One turn sends every row of this set to another row. A few are shown first. Where does it send the rows asked after them?
k625: [-14 -26  16   3 -28  11   6  -7  12  19 -18  -8 -35  -2   9  12  -4   8
  -6   2   1  10  -7   9  14]
k732: [-21 -13 -10  -2 -23   7  -5   1   5  18 -16   4 -19 -21  21   1 -12   2
  -1  -6   8   3   7 -20   9]
k630: [-33   4   8   3 -21  10  -1  -3  -4  20 -16  -7 -22   2  15  10   6   0
 -15  -5  19   0  18 -23  -1]
k720: [-26  -1  -7  -1  16   7  -4  -8  -5  20  -6   9   1   1 -11   8  -9   6
 -15   2  -6   7 -22  36  -5]
k673: [-32  -2  13   1  -9  16  -2  -4 -10  15 -15  11 -17  -1 -36  27  -1  25
 -10  -2 -14   1  -5  -7  -2]
k544: [-20 -17   0   0  11  19   0   7  14   5 -12 -13 -22  -2 -33   6  -4   5
 -19  -3  -5  -7   9  -4  -2]
k561: [ 10  -6  -6   8  -7   9  -2   7  -7  22 -22  24  15   5 -18   8  -5  20
 -17   6  -1  13 -21  11  -8]
k305: [-30 -10   4   9  19  29   0   5  -4  14 -13  -3 -17  14 -13   8   2   2
 -16 -13 -12 -16   3   0  -9]
k560: [-28   6 -12 -11 -18   6   0  15   4  19 -15  -7  -1   9   7  -4  -8  11
  -1  11  26   9  -1 -19  -7]
k300: [ -3   1  10  11  -7   3  -2  -2  -9  14 -11  19  21   3  23   9   1  18
 -12  -5  12  -7  -7   9   9]
k328: [  1  -2 -18   6 -14  16   0   9  -4  28 -24  16   1  12 -16   4  -6  15
  -1   5  10   4 -16  29  -6]
k514: [-18 -10  -8   5  -2   7   1  13  -7  22 -13 -20  12   3 -41   4   6   1
 -15  -8  12   1 -11  15  -1]
k677: [-16  -2 -20  -3 -17   8 -15 -15  16  14 -12 -12 -15 -15   5  -2  -5   3
 -14  -2  17 -10 -26  -2  15]
k632: [ -9 -11   1   9 -16   0   0  -4  -3  30 -10   4 -24 -21  18  -9  -3   3
   1  -4   7   6   7 -24  11]
k718: [-27   8  12   4 -17   0  -2  -6  -8  22 -14  -1 -20  -4  12   5   9   5
 -21   2   9   6  21 -30  -3]
k416: [-16  10 -19  -4  15   4  -4  -6   8   8 -23  -6 -12   0  -7   7  -9  -3
 -16  12  13  -4  20 -13  -4]
k146: [-25 -13  14   2 -25  13  -1  -8  -3  19 -20   9 -25   6  25  12  -3  11
 -11   5 -19   8  -7   9   1]
k265: [-11   2   3   4 -10  -1   8  10  -1  32  -8 -13  -8   6  -1 -14   2  10
   1  11  31  13  -5 -26  -1]
k811: [ -5 -20  27   8 -19  -1   2 -12   1  21 -14   5 -25  -6  10   6   2  14
 -19   8 -16  19  -7  -5   9]
k322: [ -7   9  -5  13  24   3   3 -10  -3  25 -17 -10 -19   7  -5  -1   1  -8
  -9   7  18  -7  15 -14  -2]
k715: [ -7   0   2   9 -22  -2  -1  -6 -12  25 -17   4 -13   1 -27   7   3   7
 -11   7 -15  21 -33  18  -7]
k685: [-13  -3  -3   7   4  -4  -3  10 -16  24 -10  -9  17   0 -41  -3  10   7
 -22   1  -5   8  -8   7  -6]
k686: [-15  -4   8  11  20  10   0   1  -4  19  -7  -1 -23   2 -27  -8   6  10
 -19   3 -20  -6  12  -6  -8]
k805: [-15  -4   3  11 -22  11   2  -4 -14  24 -20   2 -11  11 -18  16   2   1
  -8  -5  -7  15 -40  22  -8]
k515: [ -6  -2  -7  -2 -22   2  -3   3  12   5 -15   5   8  -7   8   9  -8  19
  -5   3  23  -7   2  20  16]
k678: [-15 -12  -4   2  15   5   2  -8   6  23  -3  -6  -8  -5 -23   6  -7   2
 -10  -1  12   8 -24  36   5]
k442: [ -9  -8   6   4  22  -3  -1 -11  -3  22   0   6   2  -9 -21   4  -4   8
 -22   3  -4  15 -25  23   1]
k370: [-18 -13   3   7 -13   8  -3  -2  -8  23 -13  12 -11 -14  30   2  -6   1
  -6 -12   1   3   0 -28   6]
k549: [ 13   1  10  14 -11 -12   3  -4   1  22  -7   6   1  -9   3  -7   4  20
  -3   7  20  -1   2  12  19]
k188: [-25  -9  23  11  -4  18   5  -7 -12  23 -12   4 -22   1 -37  25   5  19
  -6  -9  -4  -2  -9  -8   3]
k477: [  1   4  -5  10  -6  -6 -12 -23   2  26  -4  -4 -15 -19   3 -15   6   8
 -19   5   6  -3 -25 -14  14]
k88: [-19   7 -10   6  -6  10 -17 -19  -5  20 -11   5  -3  -3  24  -3   1   5
 -21  -6   1 -12 -31  -8   5]
k690: [-19   3   6   1  -5   4   2  11  -9  23 -11   1  10  11  13  -3  -1  12
 -11   6  18  13 -11 -34  -9]
k219: [ 17 -15  -2  15  -7  11   6   6  -1  30 -19   8   2   5 -25   6  -2  13
  -7   0  19   9 -24  16   2]
k556: [-27   1 -11   7   1   8  -3  12 -19  26 -14  -7  16  12 -29   1   9   3
 -14  -6  -2  -2  -9  18 -10]
k112: [-31   0  11   6 -11  18   2  -5 -10  25 -14   4 -31   2 -38  19   3  21
   3  -2  -7  -5  -2   3   1]
k821: [-13   2  -3   6  26  10  -1  -7  -1  10 -21  -4  -1   8   3  15  -5  -7
 -23  -2  15  -5   7 -23  -5]
k727: [ -9 -10   1   4 -25   5   0  -2  -2  16 -20  -3 -10   0 -30  18  -3   4
 -13   0  -4  21 -38  16  -4]
k254: [-24  -1  12   2 -20   3   1  -4   3  18 -14 -11 -23  -7   5   9   6   2
 -19  -1  21   6  18 -31   3]

k625 turns into k811
k673 turns into k112
Now these:
k632 turns into k370
k556 turns into k514
k560 turns into k265
k821 turns into k416
k686 turns into k305
k561 turns into k328
k677 turns into k477
k720 turns into k678
k715 turns into k805
k549 turns into k300
k630 turns into k254

One turn sends every row of this set to another row. A few are shown first. Where does it send the rows asked after them?
k436: [  1 -23   0   5 -41 -11  -8   5   5  30 -11  -4   4 -35   1  -3]
k372: [-18  16  -5   2  -6 -30   2  -4   8  38  -4   1  -1 -14 -18  -8]
k920: [-13 -21   0   7 -37  -7 -10   5   2  31 -23 -10  -6 -40  -2 -10]
k249: [-30 -23   2  -9 -20 -20  14  13  -5  30  13 -16  -1  -5   7  28]
k848: [-17 -32  13  -3 -17 -14  13  12   3  24  10 -18  -5   2   3  15]
k411: [-21  12  -3  -4   0 -21  13  -1   2  36  -7   4 -18 -10 -12  -4]
k912: [-24 -18   9  -9 -20 -18   9  13  -1  38  17 -15   5   3   9  18]
k652: [-37 -16 -16 -13 -42 -22 -24   4  14  14  -6 -13 -16 -15   3   6]
k362: [-43  -9 -19 -15 -31 -18 -18  -1  14  15   7 -14 -14  -1  -5  12]
k819: [-41  -7 -23 -10 -32 -25 -18  -6  20  18  -2  -2 -19 -16  -7   2]
k579: [-32 -29   9  -5 -21  -5   6  11  -1  34  12 -25   0   0   3  16]
k609: [ -5 -27  -3   3 -36 -14  -9   0   5  22 -17  -9   4 -43  -6   7]
k585: [ -2 -22   9  -3 -26  -7 -10  -3   9  30 -23  -7  -4 -36  -2  -6]
k631: [-35   8  -7   5  -2 -25   9  -3   7  39  -4  -2 -12 -12 -20  -8]
k252: [-27  16  -8  -5  -1 -31   2  -6   3  36 -11  -3  -5 -21 -18   3]

k652 turns into k819
k609 turns into k252
Now these:
k372 turns into k912
k631 turns into k579
k585 turns into k411

One turn sends every row of this set to another row. A few are shown first. Where does it send the rows asked after them?
k600: [  9   4  13 -10  12  -4  -7  22 -16  -8   1 -29   7  25  25  -6  14 -12
  -2  17   2   2 -14  11  -1 -32]
k826: [  1  11  -8   0  11  15  -7 -11 -13   9 -23   3   6  33  10 -12  19   9
  28   8  -7  19   7   9  18 -10]
k347: [16  5  8  3  9  0 -4 11  8 18 17 -4  1  3 -5  2 -2 -3 16  8 10 12 -3 -9
  6 -1]
k453: [ 17   7  -7 -10   2  -3   2  22 -12 -19   8  -1  -1  34 -19   4   7   4
   3  51  -8   5 -21  16 -12  -5]
k992: [ 24  21 -13  -5   8 -17   7  -4  -3   2  24  -2 -20  40   4   3  10   4
  22  11   5  18 -17  -1   0 -22]
k828: [ 24  11   7   0   8  -5   0  17   0  24  18   4   0  11  -2  -5  -4   5
  15  16   6  10   0 -13  -1  -3]
k767: [ 13   3 -14  -3   7  -9 -20   1  -9  -7  16   1   3  22 -24   2   8   2
   3   9 -28 -11  -7  19  -7  13]
k132: [ 14   2  10 -15  15  -3   4  18 -26   2  -2 -28  -1  31  22 -12  -4  -4
   1  11 -12  -4 -20   6   5 -28]
k843: [  5  -3 -21 -15 -12  -7   3  10  -1 -13 -21   4  11  24  -3   7   2   8
   9  15   0   7 -14  16  14 -24]
k317: [ 18  -4 -22 -13   5  -3  -5  20 -13 -29   8  -4  -4  21 -25  -1  -2  -5
  16  32  -9   2 -22  22  -2  -9]
k31: [ 22 -12  -7  -2   4  -9  -7   4 -14   1  11  -2   5  29   5 -23  26   4
  15  -6   9  -7 -30   2  -9 -29]
k27: [ 16  23 -12  -9  13 -10   4  -2  -2  -6  22  -4 -22  33   1  13  15  -1
  24   9   9  20 -12   0   3 -24]
k183: [21 10 -3 -5 18 -5 -3 21  5 16 17  1  0  1  1 -4  3 -1 21 13  6 10  5 -7
  8 -5]
k637: [ -2  -2 -18  -6  15  13   0 -19 -16  10 -11  -7 -12  48  12 -14   9 -26
  10  21   2   6  -1  15  -7  -8]
k315: [ 16  19  -5  -4   6 -12   2 -11  -3  -4  27  -5 -18  37  -4  10   5   3
  24   8   8  19 -18  -3   5 -24]
k236: [ -1   0  17 -16  20   7  -5  -1 -14  -5  18  -2  11  29   2  -4  29  18
  13  15   3  -5 -21  -2   5 -31]
k319: [ 17  -3 -11  -6   1   3   8  11  -3 -15   2 -13  -8  30 -20   4  -4  -2
   3  35 -10   4 -37  21  -2   5]
k124: [  5   9  -6   6  17   9 -14  12 -13  -2  24  -8   4  36 -19 -13  18 -13
   6  37 -11   5 -16  22 -25   4]
k122: [  4   7   1  13  -5  10 -17 -15 -11   7 -16   5  15  37   5 -14  20   6
  24  10   3  21   3   7   8 -15]
k554: [  1  -7 -20  -6  11   3 -14 -19 -23   2   2   0  -1  49   7 -25   1 -24
  19  23   0   2   4  12  -4 -20]
k9: [  8   3 -17 -16 -13 -11   6  14  -5  -9 -19   9  14  31   0   5   4  15
   5  26  -2   6 -11  12   7 -26]
k702: [  5   0 -11 -11 -17  -5   8   5  -1  -5 -20   3  11  32  -4   9  -1  13
   1  20  -1   7 -20  12  10 -20]
k337: [ 19  11   4  -9   3  15 -28  19 -13  -8 -12 -15  10   7  19 -10  12  -6
   1  10   8   0  -6  22   1   1]
k621: [ 12   8 -11   6  -3   8  -8  -6 -24  14 -25  11   3  38   6 -19  14   9
  26   3  -3  18   7   5   3 -14]
k825: [  2   6 -11  -2  27  16  -4   5 -14   3  19 -15  -5  34 -20 -13   4  -9
  10  27 -24   2 -24  22 -10  12]
k289: [  8  11  -7  -7  11  -6 -17   7 -10  -8  14   5   2  23 -22  11  19   5
  -2  19 -25  -8   1  18 -12  13]
k747: [ 16   8 -13  -2   8  -7  -9   4  -4   2   9  -1  -2  27 -16   6  16   3
  -5  14 -28  -8  -9  21 -13  21]
k413: [ 17  10  18 -10  -6  18 -24  11 -31  -1 -11  -8   5  16   5  -8 -11   6
  -1   6   2  -4  -8   7  -4   1]
k339: [  6   2 -17  -1  19  10 -13  15 -28  -5  18  -4  -9  29 -28 -15   6 -16
  14  20 -15   2 -13  18 -24   2]
k241: [ 16  19   2  14  23  21 -14 -28 -21   3  -2  -7  -5  34   7 -12  15  -2
  16  25   4   9  -6  17   6   9]
k782: [-10   2  -3  -9  14  13  -9 -19 -23   3   0   0  -2  52   6 -10   9 -18
  10  34   3   7   8   9  -7 -17]
k468: [ 27  15   4 -16   8   8 -19  16 -23   4  -6  -9  13  20  23 -23  -5  11
   5  18 -11  -8  -8  14   7   1]
k307: [ 10  -3  14  -9   3  -2  -7  19 -32  -7   0 -24  -1  25  10  -6  -2 -12
   1   3   2  -1 -14   4  -7 -35]
k314: [  9  -1  -1 -16  20  11  17   9 -16   8  -6  -5 -16  27   7  -3  30  10
   6  -4   5  -4 -25  -1  -8 -16]
k482: [ 22  14 -16   7  25  17 -15 -19 -34   0  -5   0 -15  27   2 -20   7  -5
  27  10   0   3   2  15   4   3]
k776: [ 23  19  -2  15  14  10 -23 -18 -35  -1   3   7  -4  35   1 -19  16  -2
  20  25  10   7   6  12 -10  -3]

k747 turns into k767
k241 turns into k482
k992 turns into k315
Now these:
k468 turns into k413
k637 turns into k554
k183 turns into k828
k453 turns into k319
k124 turns into k825
k122 turns into k826
k843 turns into k9
k31 turns into k236
k132 turns into k307

